(in the rows, 128 means zero)
First come named turns, each shown by rows before and after it. For each pair of rows after them, which turns, in which order, take the first row to the second? The first pair is done for you.
turn rulib:
[110 126 133 141 141 115 113 173 128 108  99 125 137 109 150] => [117 122 118 136 122 109 117 182 133 106 102 121 123 104 151]
[ 95 108 145 113 117 122 136 133 120 166 124 137 104 136 100] => [ 82 116 160 131 147 136 115 123 119 157 110 144 131 134 109]
[144 126 103 134  82 139 134 157 107 138  94 132 106 103 152] => [127 117 130 111  78 133 146 153 106 155 115 127  93 108 142]
turn mivif:
[165 110  93 121  71 118 128 125 161 141 102 146  79 144 116] => [156 126 141 111 135 114 134  84 203 123 115 138  99 136 102]
[133  95 129  96  44 127 123 106 114 148 131 132  84 141 111] => [141 107 147  96  75 112 128  66 157 140 131 131  92 134  97]
[126 120 138 127 111 152 129 171 102 122 139 110  86  70 171] => [158 112 108 132  82 139 132 163 123 122 131 118  66  82 158]
[122 165  71 145 148 156  84 156 105  96  90 166 148 136 138] => [136 152  53 143 130 141  90 153 122 100  86 168 138 146 129]
turn detur:
[126 150 150  64  81 158 103 168 140 151  94 162  75 137 130] => [ 93 174 149  75 115 159 105 199  88 120 122 138 125 114 155]
[119 130 163 100 153 117 139  98 181 131 142 111  93 101 107] => [114 147 153 107 139 120 138 121 172 125 140  96  82  82 136]
[115 145 133 116 127 113 126 130 139 127 135  98 141 101 153] => [118 138 141 116 145 109 135 111 138 125 144  99 153 113 128]
Pairs:
Between the rows of a pair lie 2 to 4 turns.
[106 135 149  94  92 144 135 157  91 158 140 101  80 109 137] => [148 127 135  94  95 119 147 108 158 149 134 109  65 121 111]	mivif then mivif
[159 130  65 124 129 136 141 123 171 100 130 139 163 169 118] => [117 163 118 116 180 151 130 123 165  94 130 137 175 132 143]	detur then mivif then mivif
[128 163 141 165 117 142 126 173 105 145  95 128 115  96 198] => [176 150 121 167  97 115 136 137 174 142  82 132  94 110 176]	mivif then mivif
[ 95 162 173 122 194 129 123 118 117 122 151 127 157 111 136] => [108 165 118 157 151 132 107 167  96 111 125 120 169 101 173]	rulib then mivif
[124 161 143 157 224 119 107  92 166  89 118 127 203 114 124] => [151 142 117 156 207 107 118  76 183  81 109 141 198 141 109]	rulib then mivif then detur
[ 87 135 151 160 184 172 100 157  77 108 107 165 184 137 149] => [158 126 127 158 178 126 114  77 203  99  85 176 163 153 100]	mivif then mivif then mivif then mivif
[147 128 131 120 140 101 154 109 190 113 118 148 125 132 113] => [132 112  98 130  83 134 140 175 112 128 117 146 115 136 143]	mivif then mivif then mivif then mivif
[112 137 150 118 105 121 116 120 117 179 128 146  78 109 130] => [121 148 103 139 108 106 127 146  87 143 153 119 112  83 156]	detur then mivif then mivif then detur
[101 120 137  60 120 103 172 124 127 134 166 108  97 142  94] => [ 90 110 156  72 106 137 146 135 119 159 123 142  74 150 105]	rulib then mivif then detur then detur
[120  99  71 126  48 141 128 186  73 123 113 118 133 137 148] => [134 165  78 130 133 102 146 153 150  77 130  76 156  66 177]	mivif then mivif then detur then detur
[110 140 128 148 141 138 110 171  94 119 104 132 159 123 168] => [145 115 101 133  76 121 133 173 101 136 111 134 118 132 151]	mivif then rulib
[105 113 179  93 102 149 121 122 133 175 116 148  83 143 122] => [112 124 110 142  85 155 101 185  77 137 110 135 133 133 161]	detur then detur then rulib then mivif
[138 137 120 141 157 127 151 100  97 101 152 106 149 109 100] => [125 126 123 135 116 156 137 127  56 121 138 116 127 121 106]	detur then mivif then mivif then mivif
[ 83 143 173  90 177  93 173 110 120 110 202 104 148 112  93] => [114 179 119 150 200  97 140 123 151  72 142 102 190  98 141]	rulib then rulib
[ 85 163 167 104 144 159 115 144  87 136 135 122 128 106 161] => [178 148  95 126 104 113 121 100 190 117  98 131 107 121 135]	rulib then mivif then mivif then mivif
[139 119 126 111  76 137 132 145 127 159 119 132  75 121 133] => [128 152 133 153 145 159  91 139 128 130  71 142 140 115 156]	rulib then rulib then rulib then rulib
[164 132  95 128 156  68 166 111 135  83 190 110 184 146 104] => [107 178 201  92 198 116 138 104 171 128 137 118 121  92 136]	detur then mivif then detur then mivif
[120 124 166 104 154 117 154  97 143 135 166 117 123 135  90] => [101 118 150 105 116 146 147 155  80 145 165 112 121 135 115]	mivif then mivif
[176 137  76 155  87 126 122 131 167 133  84 145 141 135 122] => [173 138  95 137 109 111 141 100 194 135 102 138 119 123 103]	mivif then rulib
[140 107 159 125 115 122 140  84 177 120 119 129 126 142 104] => [126  91 132 130  59 150 128 142 106 136 118 134 120 149 123]	mivif then mivif then mivif then mivif
[127 128 126 163 167 124 106 124  98 102 120 131 195 151 124] => [182 127  89 147 107  98 134 112 163 105 114 119 135 129 124]	rulib then rulib then mivif then detur
[119 132 134 104 103 116 140 172  75 137 165  92 108 110 155] => [164 127 109 111  89  83 157 129 158 127 156 101  83 123 122]	mivif then mivif
[106 157 168 112 140 136 115 116 141 144 107 135  99 104 160] => [120 155 103 134 103 126 120 154 107 128 109 117 108 104 178]	detur then rulib then mivif then rulib
